[[-12  47  54  66]
 [-29 -72 -68 -26]
 [-10 -20  22  -9]
 [-18   2  71  33]
 [ 50  48 -14 -17]]
->
[[ 50 -18 -10 -29 -12]
 [ 48   2 -20 -72  47]
 [-14  71  22 -68  54]
 [-17  33  -9 -26  66]]

[[-21  -5  28   6  -6 -50]
 [ 50  80 -23  80  -3  19]
 [ 32   0 -29   6 -47  51]
 [ 34 -21 -39 -11 -61  50]
 [-19   6  45  25   3 -53]
 [ 40  -4  -8  -9 -80  69]
 [ -1  27  83  31 -48 -28]
 [ 44 -36 -42 -25  14 -32]
 [  3  20  43  27 -24 -27]
 [-22  -3  57  -2 -20 -30]
 [ 36  -3 -14  -8 -55  71]]
->
[[ 36 -22   3  44  -1  40 -19  34  32  50 -21]
 [ -3  -3  20 -36  27  -4   6 -21   0  80  -5]
 [-14  57  43 -42  83  -8  45 -39 -29 -23  28]
 [ -8  -2  27 -25  31  -9  25 -11   6  80   6]
 [-55 -20 -24  14 -48 -80   3 -61 -47  -3  -6]
 [ 71 -30 -27 -32 -28  69 -53  50  51  19 -50]]

[[  2  19   1  -3   9  -6  -2  -7   5]
 [ -1  32  -3  -2  14  -7  -8 -12  11]
 [-24 -80 -24  50   4  -5  17  -3  -4]
 [-30 -80 -24  49   4  -4  14  -2  -2]
 [-24 -74 -30  45   6  -3  11  -3  -2]
 [  1   1  -4   3   0   3   0  -1   2]
 [  0 -14   1  -2  -7   4   1  10  -5]]
->
[[  0   1 -24 -30 -24  -1   2]
 [-14   1 -74 -80 -80  32  19]
 [  1  -4 -30 -24 -24  -3   1]
 [ -2   3  45  49  50  -2  -3]
 [ -7   0   6   4   4  14   9]
 [  4   3  -3  -4  -5  -7  -6]
 [  1   0  11  14  17  -8  -2]
 [ 10  -1  -3  -2  -3 -12  -7]
 [ -5   2  -2  -2  -4  11   5]]

[[ -5   5 -32]
 [-24  25 -49]
 [-15 -38 -66]
 [ 87 -13 -72]
 [ 65 -57  82]
 [-61  27 -52]
 [-57 -33  74]
 [ -2 -54 -36]
 [ 10 -37   7]
 [ 24  31 -60]
 [-12 -85  38]
 [-78 -69 -58]]
->
[[-78 -12  24  10  -2 -57 -61  65  87 -15 -24  -5]
 [-69 -85  31 -37 -54 -33  27 -57 -13 -38  25   5]
 [-58  38 -60   7 -36  74 -52  82 -72 -66 -49 -32]]

[[ 32  89  31  72 -12]
 [ 16  85  38  74 -29]
 [ 20  83  31  72 -28]
 [-29 -66 -61  84  71]
 [ 17  73  31  85 -30]]
->
[[ 17 -29  20  16  32]
 [ 73 -66  83  85  89]
 [ 31 -61  31  38  31]
 [ 85  84  72  74  72]
 [-30  71 -28 -29 -12]]

[[-32  72  59 -17 -63  51 -14]
 [ -4 -11 -18 -12  -5 -33 -20]
 [-27  48  69 -30 -47  29 -17]]
->
[[-27  -4 -32]
 [ 48 -11  72]
 [ 69 -18  59]
 [-30 -12 -17]
 [-47  -5 -63]
 [ 29 -33  51]
 [-17 -20 -14]]

[[-26 -47  30  21   4  18 -36 -27  32  37]
 [  9  23 -53 -56  30 -68  -1  37 -42 -61]
 [ -8  -8  16   8   3  -2  -4 -10   5  15]
 [-16 -46  21   2  23  -5 -40  -2  32  13]
 [  4  20  -1   5  -9  -3  18  -4 -14   8]
 [  1  10   1  15 -13   9  10 -10  -2  10]
 [-21 -36   9  17 -19  46 -26 -29  22  29]]
->
[[-21   1   4 -16  -8   9 -26]
 [-36  10  20 -46  -8  23 -47]
 [  9   1  -1  21  16 -53  30]
 [ 17  15   5   2   8 -56  21]
 [-19 -13  -9  23   3  30   4]
 [ 46   9  -3  -5  -2 -68  18]
 [-26  10  18 -40  -4  -1 -36]
 [-29 -10  -4  -2 -10  37 -27]
 [ 22  -2 -14  32   5 -42  32]
 [ 29  10   8  13  15 -61  37]]
---
[[ 11 -85  65 -20  10]
 [ 11 -85  65 -20  10]
 [-25 -15   3  11 -22]
 [-34  31 -39  19  41]]
->
[ 11 -85   3  19]

[[ 55 -24  -6  10  18]
 [-47  72  81  75 -48]
 [ 34  16  27  38 -16]
 [ 18  20 -12 -13 -36]
 [  5 -17   7  16  -4]]
->
[ 55  72  27 -13  -4]

[[-55 -56 -55   3  -3]
 [-71 -70 -70   0   0]
 [ 85  85  85  -6   6]
 [-17 -19 -24  53 -54]
 [ 43  46  48 -46  46]]
->
[-55 -70  85  53  46]

[[ 79  57  56]
 [-86 -84 -85]
 [ 86  36 -57]]
->
[ 79 -84 -57]

[[-71 -69  52]
 [-67 -70  69]
 [-79 -78  78]
 [-61 -59  18]]
->
[-71 -70  78]

[[ 13  66]
 [ 43  69]
 [-61  61]
 [ 58  69]
 [  6  66]]
->
[13 69]

[[ 32  49  21 -73  28]
 [ 23 -15 -16  -3  37]
 [ 20  14 -40  59 -11]
 [ 65  51 -60 -81  21]
 [  6  60 -85  43  19]]
->
[ 32 -15 -40 -81  19]

[[-37  55]
 [  8  52]
 [-13  35]
 [-88 -57]]
->
[-37  52]

[[-42 -20   2]
 [ 24 -85  -5]
 [-45  13  62]]
->
[-42 -85  62]
---
[[ 15  38 -21 -13]
 [-31  25  35  71]
 [-22   9  32 -72]
 [  8  41  -5 -89]]
->
[[ 15  38]
 [-31  25]
 [-22   9]]

[[  7 -72  22  40]
 [  0  63 -39  42]
 [  1 -42  48   2]
 [  6  81 -17  21]
 [ -3 -38  -7  -9]]
->
[[  7 -72]
 [  0  63]
 [  1 -42]]

[[ 35  -4  66  -5   3]
 [-79 -19  -4 -53  26]
 [-37 -28  31 -37  24]
 [ 32 -40 -78   2  89]]
->
[[ 35  -4]
 [-79 -19]
 [-37 -28]]

[[-18  63 -52  33  45]
 [ 54  28 -59  10 -55]
 [-37 -20   7  38 -66]
 [-26  32 -66 -56   5]
 [-15   0 -56 -74 -41]]
->
[[-18  63]
 [ 54  28]
 [-37 -20]]

[[-74  37]
 [ 65 -41]
 [-36  30]
 [-40  47]
 [ 26  -3]]
->
[[-74  37]
 [ 65 -41]
 [-36  30]]

[[-30  36]
 [ 76 -32]
 [ 12  20]
 [ -8  47]]
->
[[-30  36]
 [ 76 -32]
 [ 12  20]]

[[17  1 33  8 26]
 [17  1 33  8 26]
 [17  1 33  9 26]
 [17  1 33  8 89]
 [17  5 28  8 26]]
->
[[17  1]
 [17  1]
 [17  1]]
